Some points, one per row:
[ 1.49 -1.44  1.18  0.10 -0.55 -0.97 -1.06 -0.08  1.52  0.82  0.25  1.82 -2.73 -1.31  0.52 -1.94]
[-0.42 -0.64  0.50 -0.27  1.74 -0.46 -0.37  1.36 -1.23  0.01  0.86 -0.28 -0.97 -1.15 -2.29 -0.39]
[ 0.27 -0.57  1.43 -0.48  1.53 -0.70  0.18  0.49 -0.36  0.21  1.37  0.56 -1.21 -1.67 -0.80 -0.94]
[-0.59  0.33 -0.17 -0.32  1.91 -0.33  0.44  1.30 -1.80 -0.18  0.55 -0.96 -0.07 -0.88 -1.77  0.18]
[ 0.42 -0.09  0.10 -0.02  0.57  0.05 -0.10  0.24  0.02  0.41 -0.01  0.01 -0.61 -0.30  0.04 -0.43]
[-1.16  0.99 -0.67 -0.39  0.99  0.39  0.52  0.58 -1.25 -0.16  0.46 -1.37  1.47  0.23 -1.04  0.81]
[ 0.30  0.53 -1.03  0.22 -0.37  0.87 -0.05 -0.39  0.90 -0.36 -1.68  0.02  0.89  1.47  1.05  0.63]
[-0.09  0.42  0.14 -0.35  0.98 -0.09  0.51  0.30 -0.10 -0.06  0.41 -0.30  0.58 -0.16 -0.15  0.08]
[ 0.72 -0.01  0.37  0.42 -2.39  0.29 -0.14 -1.75  2.08  0.26 -1.98  1.04 -0.45  1.42  2.13 -0.11]
[ 1.26 -2.04  2.32 -0.36 -0.31 -1.14 -1.09  0.29  0.54  0.87  1.15  1.78 -3.37 -1.86 -0.59 -2.35]
[ 0.11 -0.36  1.06 -0.54  1.48 -0.62  0.29  0.56 -0.62  0.13  1.46  0.08 -0.63 -1.57 -0.87 -0.59]
[-0.05  0.56 -1.33  0.02 -0.96  1.30  0.37 -0.61  1.40 -0.68 -1.28 -0.35  1.76  1.73  1.10  1.12]
[-0.02  1.44 -1.25  0.45 -0.86  1.36  1.04 -0.69  0.87 -0.58 -1.58 -0.76  2.49  2.38  1.79  1.65]
[-0.55  1.01 -0.81  0.38  0.15  0.02  0.17  0.15 -0.37 -0.07 -0.03 -0.73  0.91  0.25 -0.16  0.72]
[-0.61  1.25 -2.05  0.46 -0.84  0.81  0.72 -0.46  0.45 -0.57 -1.31 -1.05  2.81  2.36  1.40  2.00]
[-0.66  0.31 -0.93 -0.35  0.90  0.08  0.20  0.54 -1.12 -0.28  0.59 -1.06  1.07  0.11 -1.01  0.70]
[ 0.04 -0.85  0.93 -0.16  0.16 -0.04 -0.10 -0.02 -0.39  0.61  0.94  0.29 -1.41 -1.22 -0.40 -0.81]
[-1.46  1.54 -2.27  0.14 -0.48  1.13  0.81 -0.33 -0.21 -0.83 -1.00 -1.58  2.94  2.27  0.61  2.38]
[-0.96  0.51  0.14 -0.10  1.82 -0.48 -0.63  1.60 -2.03 -0.14  1.29 -1.09  0.30 -1.13 -2.26  0.06]
[-1.68  0.58 -0.80 -0.08  1.56  0.60  0.65  0.97 -2.08 -0.14  1.05 -1.93  1.34 -0.36 -1.75  1.02]
12 more points follow, each with its number after it:
[-1.09  0.41 -0.46 -0.22  2.25  0.06  0.25  1.77 -2.57 -0.87  1.09 -1.28  0.29 -1.27 -2.57  0.76] 0
[ 0.24 -0.03  0.04  0.30 -0.04 -0.39 -0.10 -0.05  0.01  0.34  0.10  0.23 -0.57 -0.49  0.17 -0.36] 1
[ 0.40 -1.50  1.61 -0.07  0.28 -0.97 -0.93  0.17 -0.25  0.94  0.92  1.31 -2.29 -1.50 -0.79 -1.68] 2
[ 1.29 -1.36  2.46  0.09 -0.73 -0.87 -0.45 -0.48  0.36  0.52  0.72  1.49 -2.30 -1.58  0.25 -2.03] 3
[ 1.58 -1.00  0.63 -0.16 -0.83 -0.42  0.02 -0.67  1.21  0.41 -0.84  1.30 -2.23 -0.60  1.29 -1.22] 4
[-0.95  0.81 -1.12  0.61 -0.80  0.17  0.40 -0.96  0.43 -0.16 -0.90 -0.38  1.74  1.32  0.84  1.01] 5
[-0.68  0.50 -0.44 -0.20  0.43  0.42  0.35  0.46 -0.87 -0.36 -0.10 -0.52  1.03  0.66 -0.53  1.00] 6
[-0.22 -0.10  0.69  0.50  0.10 -0.50 -0.19  0.73 -0.33  0.14  0.25  0.19 -0.49 -0.62 -0.42 -0.31] 7
[-0.40  1.29 -1.94  0.53 -0.52  0.37  0.37 -0.30  1.14 -0.04 -1.30 -0.85  2.57  2.06  1.10  1.24] 8
[ 0.74  0.07  0.07  0.57 -1.15  0.05  0.06 -0.44  1.15 -0.16 -1.05  0.42 -0.07  0.37  0.97 -0.01] 9
[-0.66  1.11 -0.80  0.32 -0.20  0.84  0.57  0.02 -0.20 -0.50 -0.78 -0.93  1.72  1.30  0.27  1.00] 10
[ 0.99 -0.98  0.82 -0.23 -0.85 -0.37 -0.39 -0.47  0.69  0.15 -0.15  1.27 -1.99 -0.79  0.63 -0.72] 11
Which three of these numbered points are nearest to each point below, ignoring the 2 directions in which the first points spread most? Their numbers follow each, nearest first.
[ 0.52 -0.13 -0.55  0.35 -1.69  0.23  0.05 -1.29  1.85  0.05 -0.75  0.91  0.30  0.93  1.64 -0.11] > 5 1 2
[ 1.37 -1.00  1.12 -0.32 -0.41 -0.68 -0.65 -0.53  1.25  1.07  0.51  1.77 -2.14 -1.13  1.05 -1.54] > 1 11 8
[-0.19  0.92 -1.00  0.44 -1.99  1.13  0.65 -0.89  1.49 -0.38 -1.66 -0.58  1.91  2.37  1.83  0.73] > 10 9 7
[ 0.44  0.15  0.15  0.21 -0.28  0.09  0.11 -0.28  0.87  0.33 -0.38  0.29 -0.13  0.45  0.58 -0.25] > 10 1 9
[-0.20  0.80 -1.40  0.26 -0.83  0.67  0.29 -0.44  0.62 -0.17 -1.31 -0.44  1.20  1.27  1.19  0.74] > 1 9 10
[-0.28  1.65 -1.55 -0.08 -0.71  0.66  0.61 -0.61  1.02  0.26 -1.02 -0.80  2.56  2.04  1.79  1.33] > 8 1 10
[-0.65  0.13  0.05  0.22  0.78 -0.40  0.04  1.27 -1.09 -0.02  0.28 -0.48  0.17 -0.27 -1.13  0.19] > 7 10 9
[-1.37  0.56 -0.19 -0.10  2.15 -0.59  0.09  1.82 -3.34 -0.41  1.35 -1.45  0.45 -1.55 -2.41  0.72] > 7 11 1
[ 0.03 -0.26  0.35 -0.24  0.17  0.02 -0.14  0.11 -0.21  0.16  0.21  0.16 -0.37  0.05 -0.04  0.09] > 6 2 10
[-1.19  0.45 -0.29 -0.44  1.49 -0.04  0.15  0.39 -1.36 -0.76  1.07 -0.74  0.95 -0.53 -1.69  0.77] > 6 11 5
[ 1.26 -1.48  1.18 -0.18 -0.60 -0.67 -0.61 -0.18  0.60  0.38  0.27  1.34 -2.08 -1.17  0.58 -1.20] > 11 1 6
